Rotation paths and how fast each direction turns (degrees per step)
Each turn is a multiple of 5 degrees from 10 to 175, or 0.
Each row of a path follows its step; steps can be skipped.
path 1
step 0: [15,6,0,-12,16,-3,-2,16,17,2,-4,-40,13,14,32,3,-14,-4,-4,-16,-4,25,-21,-10,5,-1,-16,10,2,-2,2,12]
step 1: [-5,-28,31,-5,0,16,8,-5,11,-4,-22,17,4,1,-16,12,30,3,-9,-14,2,13,16,-3,-11,-9,25,-9,-20,0,0,-12]
step 2: [3,23,-19,-1,-3,-18,2,1,-5,7,10,1,2,5,24,-14,-7,-10,-3,10,-28,32,4,-17,-9,-8,-11,-40,2,6,-5,11]
step 3: [-9,-32,7,-17,8,10,-2,6,5,-1,-1,-11,-8,-2,1,35,-6,22,7,-31,1,1,12,-6,-3,-19,-32,8,-7,-16,9,-10]
step 4: [12,7,0,-2,5,16,17,-8,-4,0,11,-1,20,16,-14,-2,9,-15,23,4,-30,21,-4,8,-13,-1,34,-22,17,3,12,-14]
step 5: [-4,-13,0,-14,3,-17,-3,-12,5,-12,4,32,-13,-10,-2,11,-41,12,-1,-1,-22,-5,8,-21,17,-10,-17,-8,-10,-2,-18,8]
step 6: [12,11,-27,-25,11,28,5,-7,-24,20,6,-15,-5,14,-12,19,16,-4,13,-2,8,-9,3,-6,3,3,-8,-5,4,-5,35,-8]
step 7: [-18,13,12,9,15,0,6,0,5,-13,-16,24,9,-10,-4,13,-25,19,27,9,-20,4,8,21,5,18,13,6,20,7,-17,-12]
step 8: [12,2,-11,-29,9,-2,-1,-13,7,28,9,1,-28,2,-7,-1,-5,-11,-8,-1,-8,-21,-22,0,25,-9,14,1,-6,2,5,34]
step 9: [-27,-4,-15,1,8,23,-21,10,-25,3,-30,22,8,-4,-12,-4,1,2,-5,11,6,7,19,-5,4,27,-8,15,9,1,13,-13]
step 10: [13,29,-5,-4,23,0,14,13,24,11,-16,-7,-5,-10,12,-9,-6,-7,20,4,-1,-13,-25,30,-2,-9,-8,0,-5,25,-16,7]
Directions:
[0,-11,-7,1,-5,0,3,-6,-1,-3,10,0,4,-1,0,-4,-3,-1,4,-5,-4,1,0,2,-7,-11,-5,-5,-1,0,0,-10] -> 35
[-3,3,7,-1,-3,2,4,1,9,-5,0,2,3,7,1,7,4,-6,-1,2,-6,-3,-7,11,3,-1,7,-1,-2,2,-7,-10] -> 115
[-1,6,-1,6,10,1,3,7,1,0,2,-8,0,-2,4,3,3,1,1,2,-7,-3,6,0,0,-2,-7,11,-4,-2,7,-10] -> 110
path 2
step 0: [7,10,-8,-14,2,12,-11,-10,1,-20,9,13,23,-1,8,-17,9,-19,10,18,8,34,12,-1,-10,0,18,7,15,0,-6,-19]
step 1: [5,-21,2,10,-8,-9,3,-8,7,-2,10,14,29,0,-18,-5,4,0,-7,10,-26,17,20,-7,5,1,-10,-16,20,13,-6,-25]
step 2: [0,-7,-9,-3,-15,-13,14,-2,18,-5,18,5,24,-9,-11,-16,-11,11,1,8,-20,-3,-23,-15,-24,3,7,-14,1,-4,-26,14]
step 3: [16,6,20,-11,-14,-3,-18,-6,0,-14,15,10,-3,11,12,-6,12,10,-1,-27,-26,0,-14,-1,-5,-6,24,-12,0,-9,-24,-5]
step 4: [8,12,-2,-7,6,-12,-15,-32,14,-23,2,6,12,-17,10,-27,18,-26,-8,-9,-3,6,6,4,-2,-10,19,-4,-2,0,7,-4]
step 5: [-13,-19,14,6,3,14,-3,-2,21,1,-18,5,22,-14,-8,-13,18,-17,6,6,-19,16,-9,-6,7,3,8,-22,0,3,4,-30]
step 6: [-4,-5,-6,-1,-8,-6,0,-2,10,-5,17,9,20,7,-16,-19,6,-3,1,9,-5,31,-25,-19,-2,38,-2,6,0,-13,-10,-1]
step 7: [12,-2,7,-14,9,-7,10,-3,-5,-9,19,-5,16,15,7,-5,-5,12,-16,-15,-23,6,8,-14,-6,17,25,3,18,-6,-25,-25]
step 8: [-2,4,-10,-6,-11,-22,-2,-27,7,-28,16,15,7,-8,3,3,-12,-13,5,4,-11,-6,9,-16,-4,-10,31,-14,-11,14,-10,-12]
step 9: [-15,-11,8,15,-14,-5,-10,-9,22,16,-3,13,9,7,7,-4,25,-21,0,-8,-26,7,3,1,-26,-10,16,-19,-10,2,-13,-7]
step 10: [8,5,-9,-23,1,12,-1,-1,18,-10,3,16,6,4,1,-9,22,-22,-6,3,-13,32,-25,4,-11,12,6,-11,14,1,-7,17]
Directions:
[-5,-5,-1,-8,-8,-1,4,-10,-5,7,9,-5,6,7,-2,0,-4,3,5,2,4,-4,4,1,0,0,-2,0,2,6,-7,-3] -> 60
[-5,0,-1,-8,0,-1,-6,-4,3,1,-9,-5,-2,1,6,-3,9,-6,3,-9,4,1,-6,9,1,-2,-3,-5,-4,8,-1,3] -> 65
[-5,5,1,3,-2,-15,2,-3,6,3,-1,7,0,1,-3,-1,10,5,-4,-4,5,0,8,-1,4,1,-7,6,-1,-5,-3,1] -> 145
[7,-5,1,-8,0,-8,-1,9,-3,4,6,0,5,-4,7,4,5,5,-7,7,1,-3,-6,5,4,3,5,2,-7,2,1,0] -> 85
[-1,-1,0,-4,-2,-1,-4,9,5,-4,3,-2,5,8,0,0,-1,0,1,-10,9,-6,0,-8,3,1,8,0,10,-1,5,6] -> 90
[1,-3,-6,-2,-10,8,6,3,0,4,-1,0,-2,2,-3,0,10,1,7,-4,-6,-4,-6,-3,-7,7,-2,5,-5,-9,0,4] -> 100
path 3
step 0: [12,12,-13,-3,10,9,-1,-10,-3,-4,25,13,-17,-25,-2,-8,14,4,21,-18,3,1,-4,-19,-22,-7,12,-2,-7,4,28,10]
step 1: [11,-15,-5,-2,11,28,0,-28,-4,-1,17,12,-11,-16,-3,-10,25,13,7,-13,-1,-4,4,3,-27,-6,9,-3,-8,-6,22,3]
step 2: [19,-20,9,-3,4,26,9,-13,-8,2,12,-5,7,0,-8,10,29,-1,14,-12,17,-9,4,7,-23,-5,8,-14,-12,0,26,13]
step 3: [28,-12,4,-10,0,5,0,-8,-4,-7,2,12,-4,3,6,13,23,-7,18,-8,18,-8,10,17,-24,-17,-17,-16,-8,13,13,21]
step 4: [26,-1,0,-7,18,-2,-3,-11,-22,-9,-11,11,-3,-18,1,11,14,-8,11,-2,2,-1,7,18,-17,5,-27,-17,-7,23,22,9]
step 5: [18,8,-18,2,26,7,1,8,-12,-14,-1,1,-4,-13,1,-3,13,1,9,-6,2,6,0,-8,-20,9,-24,-35,-6,18,24,6]
step 6: [19,-1,-25,8,4,20,9,5,-13,-11,-7,6,0,-25,14,-14,20,13,-3,-15,-2,1,-4,-5,-16,-7,-17,-27,-3,-2,11,-1]
step 7: [19,4,-10,19,2,12,10,4,-24,1,-13,1,16,-21,3,-16,31,-1,14,-10,3,-10,-11,-8,-11,-17,3,-15,-4,-8,21,1]
step 8: [13,1,-9,12,14,-1,-4,-11,-2,4,-7,7,21,-2,5,-26,35,-7,19,-5,5,-14,-11,0,-25,-27,-4,-7,1,1,7,7]
step 9: [11,-8,-8,-1,18,-5,-4,-24,-3,15,-9,-3,31,-11,3,-10,36,-7,-1,-12,-3,-14,-6,16,-25,0,-9,-7,3,13,3,7]
step 10: [10,2,-15,-5,4,-18,-3,-9,-6,14,6,-13,22,-5,11,4,36,-11,2,-13,3,-7,6,-7,-17,14,-8,-23,-1,21,5,19]
Directions:
[-6,4,-6,8,1,13,0,1,1,-1,-5,3,-2,-6,3,-3,-4,-1,0,-6,-1,3,-6,-9,-2,-5,8,4,-1,-7,4,-4] -> 55
[3,1,-1,-4,5,-1,-4,-2,7,5,-8,-3,-1,-1,1,3,-3,-16,-2,-4,6,6,-5,8,-1,-5,3,-1,-7,5,-4,0] -> 65
[-9,5,-2,8,1,-4,-4,5,-7,1,-4,-3,7,0,3,-11,5,-1,-6,-4,2,0,-5,6,6,-2,-6,-3,7,1,-2,5] -> 25
[2,4,10,2,7,-5,7,2,-7,-2,0,-10,4,2,2,5,4,-2,-4,-4,-3,10,2,-3,-2,0,3,7,-3,-2,7,-3] -> 140
[0,5,8,1,-7,10,-3,-4,4,-3,-1,2,4,3,9,-1,-3,-7,4,-1,0,6,10,4,2,6,-3,-5,6,0,7,0] -> 40
